Each row is where one point has got to under a steady rotation. How many ticks took it there?
The counts run from 0 to 578.
 73 117  82  97 100 115  81 107  97 100 125 128  83  70 101 108 124  85  86  94  93 108 108 112 104 107  96 102  89  71  78  87  78  99 118  98 105  84 114  95  93 121 117  98 120  97 116  73 100 112  93  94 103  86  98  99 104 104 106  99 124  82  90  91  99  90 104  95 103  88  98 118 103  98  87 110  99 112
415
 98  86 113  91 110  94 115  99 102 106  93  83  95 140  83  80  97 107  98  98 102  95  86 111  99  86 115 109 103 105 102 114  82  87  79  99  87  95 100 115 116 102  49  96  91  89  89 115  77  74 107  91  93 106 102  97 113 109  72  91  92 129  99 108 106  98  89 101 108 113 102 121  95 107 115 102 103 100
499
 98 119  89 105 109 102  97  87  79 106  98 124  86  68  75 110 127  88 114  95  89 100 100  89 121  96  76 102  76  95  95  65 102  88 111  79  96 109  91  72 107  99  99  98 114 105 101  92  98  95  83 103 129 111 116 113  90 105  96  99  99  88  95  83 109  85  85  98 108  97 118 105 101 102  96  86 117 108
576
102  85  90 101 115 103  81  90  95  87  75  94  83  84  87  89 120 116 121  91  88  96 105 104 117  76  96 110  97  96  85  83 107  85 100  66  90  95  97  91 108  91  72 106 116 116  82  89 105 103  87  92  99 130  94  99  85  95  95  91 105 102 100 114 109  84 105  84 109 105 101 138 100 102 103  93 110  95
574
120  95 107 119  77  73 117  98  99 103  82 100 133  94 111 116 103 101  84 112 114  77  95 115  76 113 105  95  93 107  93  93  88 112 107 113 103 115  93  90  91 100 117 123  87  91 108  92 106  85 100 117 108  95 149  98  97 112  78  75  93  99  93 100 108 102 105 108 114 117 107  95 105 120 100  78  99  90
1
106 104 101  89  99 105 107  98 119 101  83 120 103 115  76  95  86  98 105 100 122  78 106  94  86  86  84 129  87 115 110  85  91  91 106  91  93  98  86  92 116 109  75  81 110 109  90 120  87  97 114 109 102 119 112 111 132 109 100 104  67  96 110  96  97 104 117 107  86  83 110 103  98  88 100  96  87 106
276
104  83 106 102 105  97 108  92  90 104  98 101 112 107  91  92 108  74 102 110  87  71 106  93  96  95  85 106  84  97  95  86 112  89  91  83  82 120  79  84 123  93  75 119  99  78 115  95  98  83 103 126 106  86 115 106  94 108  60  79  89 112  97  89 121  84  83 110  95 113  91 106 110 106 110  80  94  92
543
115  85  92  98  95  92  93  94  93  84  85  99  77 106 108  88 104 133 106 112 116 123  91  95  93  79 102  98  91 101  81 115 105  95  99 101 116  92  84 106  93  93  88  93  91 113  91  94 113  75  92 100  97 128 105 115 100 114 121  84  87 115 107 111 100  71  95 110 109  93 103 129  95 128 109  98 124  93
36
 85 105  88  96 119  94  85  95  96  91 104 100  91  72  89 102 120  90  99  99  86  85 104 116 130  89  95 108  95  83  90  78  99  80 107  78  92 100 112  78 103  99  81 106 123  96 101  89 102 104  94  95 113 120 109  86  88 105  67 101 113 101  86  92 113  99  95  84 107 116 104 138 101  93  86 101 104 113
203
134  79 105 107  90  85 115 110 102 111  76  94  98 121 100  85  98 111  96 112 111  95  96 102  68 115 107 112 103 107 106 102  74 117 105  91  99  96  98 114 100 108  67 106  96 107  84 107 104 102 108 109  99 108 130 107 103 113  93  83  84  88 110 115 100  94 110  92 104  97 107  95  95 101 107  81  90  93
62
 90  97  90 100  86 114  86 100  91  93 121 111  75 101  92  89 113 110 124  84  92 100 104  89  98 102  99  95 116 109  77  98  90 104 103  81 120  93  81  98 103 117  91  83 112  77  97  86  97  90  99 108  96  82  81 122 108  87  98 111 101 115 107 107  97  94 108  70 119  88 101 109 103 124 112 110 113 120
138
 87  91  92 101  81 105  71  97  91  94  85  96  89  96  86  92 107 119 121  87  98 104 105  79 100  95  98 109 116 107  72 101 114 101  93  80  96 105  75  97 110 106  85 101 108  95  76  84 124  91  84 103  90  99  73 117 103  97 120  90  97  89 110 127  82  73 105  81 112  92  85 111 113 108 121  96 100  88
511
 91  94  90 120 118 100  96 102  81  91  91 108  85  96  97 102 102 109 101 101  98 102  73 139  96  99 112  96 112 118  88 113  75  99 100  91 109 100 126 110  91 100 104 109 106 112  98  96  76  92  97 127 105 117 121  93  92 124  74  91 117 113 101 120  93 113 110 105 124 102 101 113  87  95 111  98  98  98
103
 87  80  98  90  91 117  76 103 109  95  90 101  84 111 103  88 103 100  92  94  98 104 115  88 102  90  99 120 100  88  83 108 103  83  89  79 106  89  87 113 115 106  78  95 112 102  94  79 118  96  95  90  91  98  63 112  99 105 119  83  95  91  99 121  87  72  98  88 104  90  73 126 114 108 100 108 103  87
81
105 107  95  91  83  74  91  95  94 108  88  91 112  79 107 108 109 116  72  99 108 108  97 105 104 103 112 105  90  90  97 105  94  96 111 107 108  93 116  91  81  89 113 111 108  93  96  85 134 105  85  78 103 120 132  92  99 112 106  83 100  78  88 101  95  95 108  76 116 114 103 116  94 103  87  92 107  85
521
116  84  86 129 111 101  98 110  89 109  79 125  92  89 103  95 122  94 116 100  97  90  95 102  87  97  94 108 102  89  87  82  75 103 118  76 105  97 113 115 100 108  88 120 115 135  90  88  95 103  83 123 102 121 126 104  94 105 101  89 112  83 103 116 106 104 115  90 110  92  96 103 100  93  99  83  90  97
208
 94 112 101 106  76  97 114 112  98 115 118 120  98 120  69  99  96 100 111  80 112 101  85 102  90 114  97 103 107 120  97 110  76 115  99  98 116  95  94  94 106 121  89  81  88  74  93 110  78  87 109 111 104  77 121 117 126 103  87 104  87 107 106 106  93 115  98  82 116  93 112  80 102 116 122 106 102 103
284
104  95 109 117 100  84 122 101  95 117 102  96 107 128  89  94 103 113  91  92 109 102  82 121  87  95 109 110  98 107 111 115  74 109  95 100  96  94 122 112 109  97  77 115  86  98  91 114  75  72  94 102  97  98 130  95 116 118  67  82  99 106  94 108 105 104 104  89 124 121 115  95  92  98 121  99 100  97
282
104 106  92 107  92  72 106  92  99 102 104 115 120  85 104 108 108  94  67 113 110  92  95 114  93 102  97 100  78  92  92 101  91 106 115 114 103 106 108  95  82  89 128 112  95  97 129  91  99  84 100 103 119 106 147  96 101 124  93  75 101  88  79  84  98  88 101 109 109 112 116 106  92 109  91  86 109  94
371
123  88 117  88  94  79 115  90 125 100  91  91 126 107 103 100  94  93  88 111 103  63 121 101  96  95  96 120  99 112  96  86 101  93 103  88  85 100 104  77 106  92  76 101 102  86  95 106  96 103 122  99 102 111 131  92 113 102  72  88  85 112 100  81 118 102 102  89  94 102 107 108  96 104  92  74  86 105
274
101  90  94 104  87 104 100 107  81 108 116  89  90 107 105  80 119 111  98  93  85 118  93 101  99 115 123  86 107  93  90 119  71  98  93  84 111  84 116 104 101 107  75 102  94  73 101  91 100  84  89  94  96  89 108 108  93  89  73  98 119 114  92 119 101 100  86  72 130 123  97 121  89 118 109 103 118  99
136
 98 108  97 110  88  90 104 102  86 124  87  96 111  96  76 105 112  92 109  92  96  96  92  90 110 120 105 103  95 103 109  96 101  98  94  83  81 109  96  88 121  91  76 124  99  86  98 101 103  89  83  98  96  84 121  90  87 110  63  83  83  93  94 110 101  98  88  87 120 121  90  88 112  85 112  84  91  84
177
 90  96  95 101  80 102  92 101  84 108 122 102  97  86  92 101 112 101 117  82  90  92 115  84 100 113 107  94 108  96  79  96  98 103  89  89 105 111  79  85 113 103 101 103 101  62 103  78 118  83  93 105  98  60 103 119  96  88  85  89 102 105  93 100 100  91  83  70 120 114  89 109 115 128 115 105 104  89
509
110 118  94 100 100  98 112  99  87 127 101 102 102  95  83  97 120  95  99  93  99 102  93  74 122 107 103 107  79  81  91  89  76 104 104  85  85  94  93  94 104  90  74 113 101  84 101  99 100  91  72  82 107  86 125 107  94  96  85  89  85  94  77  83 121  83  81  81 122 116 107 103 110 108 104  87 117  94
27
 86  97  95 106 111 116  87 100  93  78 109 123  85  96  82  98  88  93 117  96  99  87  98 122  97  87  84 106 102 117  85  92  96  93 106  75 104 111  89 105 108 112  99  88 115 101  97  94  70  85 113 138 109 107  98 106 107 114  80  99 107 111 123 100  96  93 101 112  97  75 101 121  96  97 100 104  91 109
321
105 108 103  75  64  78 104  93  98 115 104  85 114  93  83  97  97 105  99  92 105  99 105  79 103  93 107 110  96 111  93 104 115  99  91 110  95  94  71  84 102  90  86  99  89  62  96  97 122  71  98  85 100  92 112 112 103  96  99  93  66 110  92  90  94  90  73  82 110 102  99 104 107 128 106  90 112  97
184
 73 113  97 110 101 118  99 113  99 105 121 127  99 104  76 104  99  74  98  82  98  80 106 113  96 113  90 110 102 101  93  85  74  96 114  79  97 100 101 100 121 117  90  91 113  90 114 102  70 108 105 106 107  76 102 100 116 110  75  98 109  79 102  96  96 112 107  86  95  88  97  89 114  71 101 106  81 114
385
 79 102  95 116  88  96  89 100  70  85 100 103  95  79 106 111 113  92  86 105  86 102  96 127 102 115 110  88  98  95  81 109  91 101 103  93 100 113 105  91  97  97 123 120 113  96 115  77 108  95  98 120 119  92 121  92  77 115  70  79 121  98  89 119  91  93  97 102 121 123  86 119 105 101  97  93  92  93
476
 88 106 102  99 100 113 105 106  85 100 100 110  88 133  71  93  89 105  85  98 115 122  69 104  87  92  91 110  94 108 102 115  89  94  89  94  85  95  89 111 117 106  79  87  87 112  98 112  74  69  95 112  97 101  94 101 119 121  90  98  74 100 109 116  90  85  99 125 108  84  96 102 107  96 128 104 106  91
70
 87  96  97 125  97 100 104 110  91 107 107 116 116 101  95 110 118  71  97 104  96  72  98 113  95 114  92 101  93 100  89  86  84 103  98  89  93 120  91  92 112  98 109 134 102  92 129  92  80  87  92 132 106  72 116  94  82 112  63  74  98  95  84 102 108  90  94 108 111 113  87  96 113 101 103  84  93 101
326
105 101  87 103  97  90  83  90  93  99  79 100 111  90  99 109 109 110  92  98 117 112 103  97 113  77  90 119  82  86  81 100  97  84 109  99  87  83 105 109  94  92  96 125 108 124  89  84 125  96  69  81  96 126 108  91 101 117 123  75  92  74  77 113  87  85 107  90 122 108 106 111 109 105 102  96 116  83
518
102  93  89 105 101 103 104 103 100  86 122 120  79  92 100  90 114  93 114 104  96  82 101 118  89  93  98  89  98 103  84  91  94  93 109  94 127 101  88  91  97 117  97  87 106  76 113  84  79  80 129 118 106  94 116 109 103 104  77 105 117 134 107  92 113  94 100  98 105  90 114 119  92 130  95 101 100 124
318
105 100  89 115  94 107  93 113  95  99 100 119  92 103  93  91 109  79 119 100  94  69 109  95  81 103  81 111  99 105  89  74 109 102 100  79  98 125  70  90 127 111  95 101 107  93 110  88  88  93 116 134 102  88  97 116  97  96  84  91  83 107 112  94 110  86  98 112  82  86  92  98 113 106 104  85  86 105
542
